In the rows, 128 means zero.
Where one turn sends some rows of the set: a few examples, then the rows asked:
J826: [134 165 142 139 135 137 100 109 116 132 163 124 131 145  99 102 157 109
  97 142 133 105 128  95 126 170 136 133 148 147 120 132 134 149 117 158
 126 120 102 125  95 159 123  99 128 144  80 115 119 116 138 126 112]
J739: [ 94 140 127 118 142 130  78 117 182 104 136 137  85 126 142 106 103 114
 118 109 102 100 105 138 170 132 146 141 142 120 112 142 104  87 155 112
 107 150 129 140 138 127 124 136 124 139 109 127 108  86 135 113 100]
J761: [110  90 112 132 129 164 145 133  89 154 113 129 131 111 132 138 133 124
 143 127 135 136 122 116 126 137 131 108 167 119 111 140 114 104 120 147
 129 165 105 126 120 145 107 122  93 118 120  97 165 159 107 123 123]
J594: [132 141 141 149 168 143 141 101 131 125  94 122 120 113 161 122 107 181
 136 125 113 121 118  62 158 125 153 162 101 161 146 126 123 126 130 130
 131 121 138 121  97 107 104 147 115 150 148  97 121 109 126 102 137]
J558: [ 95 149 126 128 138 120  78 114 180 103 142 134  74 119 142 109  98 107
 117 105 100  96 111 141 164 137 147 146 141 123 109 136  97  86 161 115
 112 145 125 138 126 135 108 127 126 137 106 123 111  94 141 119  99]
J210: [ 90 133 103 134 133 144 138 100 177 102 137 133  92 121 110 145 103 126
 122 133 108  89 130 130 164 114 118 170 161 148 122 111 154 123 106 137
 152 139 181 144  92 151 146 141 125 129 169 130 126 105 131 104 157]
J16: [134 140 141 156 163 140 138  99 131 136 105 112 101 111 158 129 111 175
 133 107 120 125 126  76 148 132 159 163 103 172 142 123 109 128 140 135
 135 113 121 125  75 123  90 131 104 149 138  85 127 119 138 109 131]
J486: [ 95  98 109 129 127 151 150 127  90 143 107 150 155 114 135 132 132 121
 147 149 122 129 126 113 133 143 123 110 167 112 106 146 133 103 111 145
 116 163 128 129 138 129 118 141 109 112 129 113 159 148 109 121 133]
J570: [106 104 115 138 117 145 153 138  75 135 114 139 134 106 132 135 128 114
 143 129 126 115 117  98 130 132 124 111 146 117 113 135 111 103 115 154
 150 157 130 115 137 137 111 122 119 112 126 115 158 165 109 134 131]
J989: [103 123 103 137 135 154 138 103 169 112 150 114  66 122 107 154 117 125
 121 104 120  90 132 131 150 120 123 166 159 166 120 100 126 124 108 149
 163 137 158 138  71 172 130 120 115 137 150 120 126 111 146 105 152]
J875: [ 87  96 147 151 147 170  85 130 110 142 159 140 131 142 144 165 142 116
 133 133 103 129 115 101 127 151 135 102 124 167 100  97 137 106 126 153
 132 136 101 165  78 143 107 116 131 181 148 132 128 128  99  88 130]
J593: [132 169 145 133 137 124  91 132 116 120 140 135 138 139  96  93 125 114
  91 152 136 107 108  72 143 141 129 135 132 117 132 141 152 153 121 149
 147 124 118 123 122 137 140 101 136 130  90 119 126 124 101 127 115]
J378: [141 154 142 132 147 153  88 125 121 138 149 122 126 149  98 101 145 127
  86 140 144 118 110  80 135 150 137 129 143 129 129 141 143 155 119 152
 133 134  99 126 108 151 141  97 111 140  77 109 122 114 109 112 110]
J673: [ 99 114 112 139 113 131 146 126  89 142 111 143 134 100 131 135 123 103
 146 138 127 127 135 131 127 146 131 117 164 117 100 138 121 106 127 151
 127 150 117 129 113 142  97 122 111 108 133 108 178 168 116 141 124]
J493: [107 110 104 128 148 170 135 110 173 115 140 113  74 129 109 153 112 144
 114 111 120 100 120 120 160 105 119 161 159 155 129 109 136 122 102 142
 158 154 158 135  86 161 151 128 106 140 151 113 119 102 123  88 148]
J835: [ 90  98 153 154 144 158  75 149 114 140 148 140 118 128 140 164 114 119
 128 129 114 128 105  89 137 128 134 102 110 144 109  99 145 110 135 151
 161 133 102 161  83 138 106 105 131 170 151 126 139 146  73  99 125]
J156: [ 97 142 123 122 143 131  82 111 174 108 146 134  78 129 140 113 115 112
 118  98  98  94 109 134 160 139 149 140 142 130 109 134  90  84 152 116
 108 148 126 137 129 139 113 132 127 148 100 125 102  85 150 112 100]
J402: [ 98 142 127 122 141 128  79 122 174 104 140 133  74 122 143 109  98 110
 116  98 101  94  99 123 169 125 144 140 133 121 117 137  94  85 154 115
 122 144 129 135 140 134 115 130 131 137 102 126 102  90 137 115  99]
J416: [ 79 110 150 150 140 148  88 141 110 122 145 156 144 131 142 155 117 112
 140 145  99 116 104  83 142 136 129 107 105 143 107 100 154 105 127 153
 151 132 128 160 102 123 113 124 155 168 162 147 130 135  83  99 134]
J744: [104 102 110 137 118 152 156 118  78 145 126 140 143 118 135 138 151 107
 149 130 118 118 130 111 125 152 127 110 164 135  98 133 105  96 113 156
 123 155 121 123 123 145 102 134 117 124 122 117 155 151 137 127 128]
J819: [ 78 117 147 161 132 138  82 125 112 132 158 147 128 121 141 161 123  98
 136 139 102 122 127 112 129 154 140 111 122 161  93  92 139 106 134 156
 137 122 106 166  72 140  89 109 146 170 156 141 143 142 104 115 134]
J774: [103 124 106 133 138 147 132 120 177 107 131 123  71 116 106 147  89 132
 113 118 119  96 119 121 165  94 120 167 151 141 132 108 148 130 111 138
 170 145 168 135  90 154 147 125 114 130 161 116 135 116 112 106 147]
J898: [126 143 135 151 161 134 139  82 139 139 108 118 116 114 160 128 123 170
 141 124 110 130 138  94 145 146 162 167 120 177 131 122 118 129 137 130
 110 113 122 136  66 122  87 142 105 153 142  92 130 106 151 108 136]
J220: [122 149 140 151 164 122 135  98 146 127  88 131 123 107 158 120  92 173
 138 137 110 131 129  85 159 125 154 170 110 149 144 132 139 131 140 122
 124 112 138 133  88 103 101 149 112 136 155  97 135 116 120 115 136]
J982: [ 94 126 100 136 136 146 130  97 184 114 140 124  77 118 106 150 106 123
 119 127 115 102 142 153 156 124 126 172 171 153 118 107 148 127 113 139
 140 139 157 149  72 162 133 130 104 133 165 114 135 109 134 106 152]
J636: [119 173 142 129 140 122  92 113 126 121 143 147 153 141  98  92 133 108
  98 171 124 111 127  97 143 162 132 139 151 121 125 142 169 151 117 145
 116 124 125 135 117 131 141 115 134 127  97 123 129 112 112 127 120]
J523: [ 76 105 148 150 141 144  75 129 125 136 142 158 143 125 141 157 112 110
 136 155  99 134 124 117 139 149 137 113 128 141  96 106 169 108 137 142
 128 132 113 174  81 128 104 124 136 165 163 136 145 135  80 106 131]
J296: [117 156 136 156 153 112 141  84 139 122 101 128 121 106 160 125 105 160
 142 136 104 123 141  95 150 145 162 171 113 164 133 124 128 128 138 131
 118 103 140 131  78 111  86 151 119 144 154 103 135 115 146 123 139]
J959: [126 173 140 135 131 115  85 108 130 130 152 135 133 133  99  97 136 105
  98 157 134 118 139 117 131 170 143 141 157 130 117 139 158 155 128 149
 114 117 103 139  91 150 123 102 126 130  92 113 139 121 124 132 112]
J317: [100 138 124 121 145 136  76 122 178 111 142 126  69 123 144 109 104 115
 113  96 108 102 105 132 164 129 145 139 141 124 114 138  94  86 157 112
 114 151 119 137 130 142 116 124 117 142  99 117 108  90 136 113  95]

J959 goes to J593
J819 goes to J416
J898 goes to J220
And these:
J774 goes to J989
J486 goes to J761
J739 goes to J317

Where one turn sends some rows of the set: a few examples, then the rows asked:
J352: [100 109 143 161 179 105 108 102 135 120 165 114 130 120 126]
J197: [122 111 126 152 139  90 107  97 139 130 173 104 120 130 115]
J534: [118 140 111 183 149 117 139 100  97 155 115  87 112 140 139]
J346: [120 128 138 132 159 138 152 140 122 110  96 132  86 134  99]
J915: [122 130 119 177 140 136 129  95  91 155 120  85 121 137 140]
J987: [136 120 137 118 127 151 139 129 117 118 105 126  92 138  95]
J603: [113 120 126 149 172  86 119 103 143 126 166 106 129 129 115]
J899: [115 108 137 142 166 110 107  97 137 129 172 106 141 127 116]
J542: [102 131 144 134 145  81 129 162  98 103 134 103 147 128 133]
J845: [104 110 133 170 153  83 110 101 137 124 165 111 109 123 126]
J836: [127 137 120 160 161 137 133  93  95 157 117  84 140 139 136]
J231: [109 101 142 164 145 109  98  96 128 126 172 110 121 122 127]
J794: [129 116 170 106 125 123 142 106 108 126 131  88  73 130 147]
J225: [131 142 107 165 143 122 137  95  99 158 120  81 123 145 131]
J922: [137 129 140 130 132 113 148 132 124 117  86 131  87 130 103]
J253: [ 94 133 127 143 144  86 136 169  97 100 145 101 127 138 125]
J659: [116 123 177 119 151 102 151 113 113 119 113  97  73 120 156]
J20: [107 121 157 122 147 124 153 119 111 118 135  91  52 133 142]
J228: [125 115 152 125 149 162 137 132 112 113  99 131 101 130 103]
J619: [123 146 113 168 169 120 143 100 102 154 112  84 132 140 134]
J757: [118 114 146 144 136 147 139 135 113 111  99 134  79 130 108]
J487: [114 128 136 133 116  78 124 155  96 108 139  99 138 133 130]
J26: [123 122 156  93 154 139 152 113 114 125 143  83  75 143 131]
J785: [108 130 163 108 181 119 163 120 118 116 125  91  76 134 141]
J658: [143 116 155 122 121 138 132 123 115 119  91 130 103 126 108]
J654: [143 127 146 111 145 130 145 128 126 119  89 128 110 130  99]
J262: [127 138 125 173 149 117 133  92  96 156 107  88 133 133 146]
J360: [119 141 107 170 161 136 139  99  95 155 125  82 121 147 130]
J737: [124 125 154 138 152 125 146 134 119 111  80 139  96 121 113]
J888: [ 91 123 138 136 150 122 124 165  88 101 154 101 137 138 126]
J928: [109 114 179 110 160 141 143 112 104 118 129  93  80 125 153]
J37: [102 118 131 134 120 118 120 160  87 106 161  96 129 142 122]
J38: [129 125 174  89 159 117 149 106 116 125 121  89  97 126 144]
J955: [126 131 153 100 147  99 160 113 122 125 127  86  70 136 135]
J449: [ 88 120 142 153 138 102 123 165  87  98 146 105 124 130 136]
J551: [116 108 148 155 156  85 105  93 136 126 158 112 137 117 130]
J789: [117 128 133 115 127  96 125 156  97 110 149  93 151 140 120]
J287: [111 117 147 127 120 113 113 153  87 107 151  98 150 132 131]
J419: [114 137 123 178 167 132 136  96  92 151 112  88 129 135 145]
J524: [104 111 123 158 162 107 111 106 137 125 180 106 114 133 112]

J228 goes to J987
J789 goes to J487
And these:
J551 goes to J603
J619 goes to J534
J955 goes to J659

Where one turn sends some rows of the set: a few examples, then the rows asked:
J482: [110 143 127  87 121 144 134 122 184 138 122 155 106 105  76  91 115 124
 171 144 153 142  85 127  95 160 144 126 158 123 106]
J454: [116 134 129  87 131 174 136 137 182 135 137 149 111 118 101 154 110 106
 110 170 127 131 143 116 139 132 133 122 122 135 106]
J494: [124 135 108  81 171 136 149 117 169 113 105 127  97 151 137 132 128  96
 128 158 152 129 134 133 104 167 106 151 154 123  95]
J492: [103 148  89 101 109 134 124 112 129 168 105 128 143 120  82 146 127 138
 117 142 129 112 141 132 117 125 169  86 161 104 101]
J485: [128 108 124 124 120  86 144 152 125 165  78 140 133 150 128 122 100 135
 153 144 128 126 123 150 105 150 106 129 116 140 130]
J139: [103 152 127 105 112 138 140 118 185 133 114 145  87 103  83  94 111 109
 172 143 150 126  85 129  95 164 136 121 153 118 115]
J455: [120 152 128 142 158 113 101 121 182 152 128 133 157 115 117 128 140 111
 146 162 145 129 148 142 142 154 148 147 114 108 138]
J330: [107 130  91 106 123 136 131 101 129 163 109 136 139 122  81 161 117 141
 118 142 134 117 137 118 128 127 163  89 179 109  95]
J63: [126 108 113 125 118  90 140 139 119 156  74 143 131 154 125 121 102 131
 149 140 130 134 120 163 111 141  97 131 125 136 133]
J85: [ 90 147 135  95 109 170  97 127 128 170 115 122  87 101 119 136  83  89
 129 126 150 140 144 126 110 162 131 131 164 125  99]
J172: [114 131 135  89  89 128  82 139 127 144 106 116 101 150 138 156 116 163
 131 132 126 100 141 142  86 158 145 130 161 143 108]
J188: [114 132 130  88 108 130  89 151 123 138 112 112 100 157 150 155 123 158
 130 143 119 101 135 146  90 162 139 135 167 139 112]
J185: [101 137  95 107 116 130 133 106 127 168 112 133 150 123  94 156 118 139
 118 148 136 113 142 126 116 128 163  82 166 109  90]
J879: [ 98 148 132  99 106 147 140 119 188 135 125 154 106 103  85  91 119 118
 170 139 145 134  88 135 102 161 138 117 157 115 112]
J675: [137 130 123  86 169 127 149 112 170 110 100 141 106 148 132 130 136 100
 128 158 154 130 128 142 102 162 105 155 149 120  93]
J227: [136 123 121 123 120  83 154 139 119 153  83 143 133 156 112 114 107 137
 148 146 135 130 129 156 110 150  98 136 122 139 136]
J946: [111 139 132 135 155 126  99 124 181 159 133 136 159 119 121 131 143 118
 161 151 153 115 130 145 139 167 144 155 116  99 139]
J641: [137 155 136 140 103 101 118 101 131 134 112 120 100 134 102 145  92 155
 154 115 142 141 161 107 124 140 140 153 187 118 144]
J885: [137 128 129  93 139 107  77 121 122 125 128 127 118 159 112 150 155 135
 129 129 157 149 121 137 140 166 106 157 144 135 141]
J399: [123 131 122  97 131 183 131 130 181 134 133 149 109 119 104 150 108 107
 110 174 123 135 135 119 141 136 126 119 119 133 106]
J298: [118 133 135  93  90 130  88 145 119 140 105 110 104 149 144 154 119 163
 129 130 130  94 137 151  94 153 139 126 162 139 110]
J847: [134 123 123  94 138 103  82 121 123 129 129 120 111 164 108 154 150 142
 126 126 162 151 124 139 137 175 108 153 138 133 134]
J151: [144 142 135 142 101 106 126 111 132 146 113 117  97 127 108 146  87 134
 156 116 135 154 161 102 128 145 143 166 179 120 132]
J677: [ 97 142  93  95 120 130 134 101 132 169 109 130 138 113  91 155 114 148
 122 140 147 113 144 116 122 131 161  87 168 106  90]
J230: [138 154 135 139  96 104 117 108 144 143 122 116  98 126 105 149  92 139
 160 107 138 151 152 108 130 146 141 163 180 117 149]
J846: [138 117 117 117 121  78 152 136 123 154  80 141 125 151 111 115 106 133
 136 145 117 122 122 157  99 153 105 129 125 131 134]
J144: [135 159 138 148 103  97 108  98 137 139 117 108  94 130 102 143  98 138
 151 117 142 153 146 105 120 140 142 155 183 118 141]
J552: [121 151 128 143 159 127 104 123 179 150 134 136 165 122 117 140 136 119
 150 158 153 115 134 143 140 159 151 152 123 104 141]
J483: [111 144 121  94 109 142 139 118 184 140 114 151  95 110  79  87 115 116
 174 144 153 140  89 128  99 160 131 129 167 118 113]
J853: [111 128 116  91 123 182 126 138 170 131 143 138 101 129 107 158 108 109
 115 173 116 130 148 115 134 134 129 126 125 135 110]
J112: [129 110 114 118 117  83 145 144 122 155  76 145 129 154 122 110 104 134
 151 145 132 128 123 157 103 147 101 120 127 129 129]
J996: [130 123 116  90 146 118  83 126 125 120 142 120 113 155 113 147 154 137
 126 139 152 157 123 126 132 175 104 155 140 137 134]
J521: [ 91 146 136  91 108 166  98 128 127 168 119 119  80  97 118 140  86  94
 141 123 154 141 149 129 107 153 123 126 161 124 102]
J574: [110 135 119  92 116 144 135 116 188 132 115 140 105 117  81  91 123 119
 175 139 154 132  82 131 101 158 143 121 169 118 102]
J820: [112 157 135 139 158 121 117 120 185 158 126 145 161 121 125 133 141 112
 158 163 148 124 136 152 137 156 136 150 118 110 135]
J219: [ 95 147  98  98 116 134 123 108 128 159 108 133 146 119  85 145 115 143
 122 130 138 120 142 127 118 126 166  79 177 107 100]
J611: [ 85 143 127  99 116 168  94 139 118 163 125 108  82 111 122 143  89  95
 134 127 152 149 144 135 107 161 120 135 165 127 105]
J215: [140 151 130 133  88 107 124 100 136 138 120 111  97 136 110 147  91 142
 163 109 135 141 157 105 134 137 140 159 176 121 139]
J880: [115 144 140 142 161 126 105 128 177 148 125 146 159 126 125 130 135 116
 151 159 148 117 130 152 139 160 152 160 125 100 135]
J366: [146 135 117  85 170 126 145 111 173 112 100 135  99 159 135 132 132  99
 136 155 150 129 128 143 110 164 107 150 143 116  97]

J188 goes to J611
J63 goes to J215
And these:
J885 goes to J298
J366 goes to J847
J455 goes to J846
J185 goes to J483
J485 goes to J151
J227 goes to J641

Where one turn sends some rows of the set: a few examples, then the rows asked:
J713: [ 91 109 132 102  80 163 116  93 167 103 126 138  72 125 109 149 114 116
 134 119 139 137 156 138 118 142 129 136 146]
J23: [127 121 162 141  95 144 135  84 171 103 167 120 119 124 110 139 144 158
 122 136 163 129 140 129  75 155 105 165 118]
J850: [131 133 160 146 101 162 135  67 167  89 147 131  85 114  97 126 129 118
 152 144 146 160 142 121  85 165 121 154 131]
J782: [ 98 114 111 141  91 144 147  94 156  85 149 141 134 109 121 102 119 106
 170 184 107 169 161 119 144 141 113 153 135]
J222: [154 118 145 138 141 146 125 119 164 132 108 127 126 140 107 129 134 100
 123  92 109 177 134  86 134 150 103 103 141]
J644: [146 114 157 133  75 144 148  75 154 108 175 144 102 131 121 128 122 136
 110 154 142 129 131 163 132 137  86 160 114]
J6: [147 123 139 116 116 135 139 138 164 135 133 117 157 132 114 143 113 125
 113  95 126 169 127  63 140 136  98 112 133]
J939: [152 124 137 138  93 144 150  61 142 107 155 151 112 100 112 126 113 114
 154 174 112 161 144 149 164 128 125 148 123]
J943: [129 130 163 155 117 149 146  65 154  92 127 148 108  98 111 130 127 117
 187 158 102 168 147 112 114 148 131 133 134]
J999: [156 114 136 125 129 142 115 124 169 141 133 109 148 140 107 137 141 119
 101  88 136 163 137  84 127 153 107 117 128]
J519: [144 128 121 124 117 136 126 132 167 136 139 113 151 123 105 141 131 113
 104  89 140 172 135  69 135 145 105 126 136]
J543: [138 126 139 144 130 139 138 130 164 125 109 135 126 131 108 132 128  93
 115  84 109 171 125  80 133 140  85 115 147]
J719: [ 98 108 130 109 100 158 132  96 157 103 101 146  89 110 104 146 101 114
 164 131 108 149 158 138 134 116 144 128 146]
J361: [122 118 168 153 121 121 154  81 151 106 138 148 156  98 131 145 137 155
 178 159  89 142 146 113 124 125 123 132 127]
J766: [158 109 145 122 132 133 127 130 165 141 128 113 163 142 115 140 132 131
 113  96 120 163 134  80 135 141 106 105 127]
J269: [ 92  90 135 109  89 121 127 108 149 122 127 124 151 119 127 162 113 135
 138 123 123  92 159 139 123 114 118 138 124]
J961: [142 114 138 152 100 122 151  71 138 117 157 154 143 100 126 135 130 128
 144 169 101 136 143 156 165 116 110 152 118]
J348: [121 112 167 146 108 119 147  94 161 114 161 130 163 112 130 150 149 179
 139 145 127 118 142 123  99 129 107 151 116]
J469: [138 131 120 141 126 140 125 128 167 131 125 123 133 122 101 135 138  92
 104  82 130 172 133  80 130 147  96 128 145]
J729: [ 87  96 138 101  73 139 113 100 161 114 141 125 110 131 124 159 120 129
 119 113 148 101 157 139 111 141 111 142 132]
J474: [153 122 149 127  76 157 147  64 152 101 167 146  87 119 109 121 107 119
 134 165 138 157 136 153 145 143 109 153 119]
J738: [142 122 150 127 125 136 146 138 165 128 115 132 142 136 117 138 112 113
 121  92 107 169 124  69 138 134  83 104 139]
J155: [138 108 150 146  91 121 151  79 146 118 170 148 137 119 130 136 136 142
 116 156 119 115 136 167 145 121  86 159 113]
J458: [ 87 105 119 150  98 125 152 110 158  93 151 149 158 113 136 110 139 131
 152 177  95 146 155 131 143 125  96 152 135]
J986: [100  97 131 111 104 133 141 107 146 116 102 135 137 106 114 155 101 126
 168 133  98 121 160 138 137  99 138 130 134]
J694: [103 105 132 125  74 153 152 115 171  83 165 128 120 143 117 100 115 138
 126 168 145 146 144 136 105 139  82 165 123]
J124: [108 114 121 126  75 160 147 100 163  78 156 127 112 128 109  95 104 109
 153 179 136 169 152 122 120 151 104 160 127]
J433: [155 118 136 137 133 148 113 118 168 132 122 119 127 141 102 131 143  99
 106  86 129 173 136  88 125 158 106 114 139]
J236: [157 111 151 130 140 138 132 128 163 136 113 126 147 141 115 135 127 119
 128  98 102 170 132  80 139 138 103  98 134]
J29: [ 90  99 129 142  87 131 156 123 167  92 160 141 149 133 133 110 137 153
 124 167 119 132 147 141 120 124  76 164 126]

J999 goes to J433
J23 goes to J850
J986 goes to J269
And these:
J644 goes to J474
J469 goes to J543
J694 goes to J124

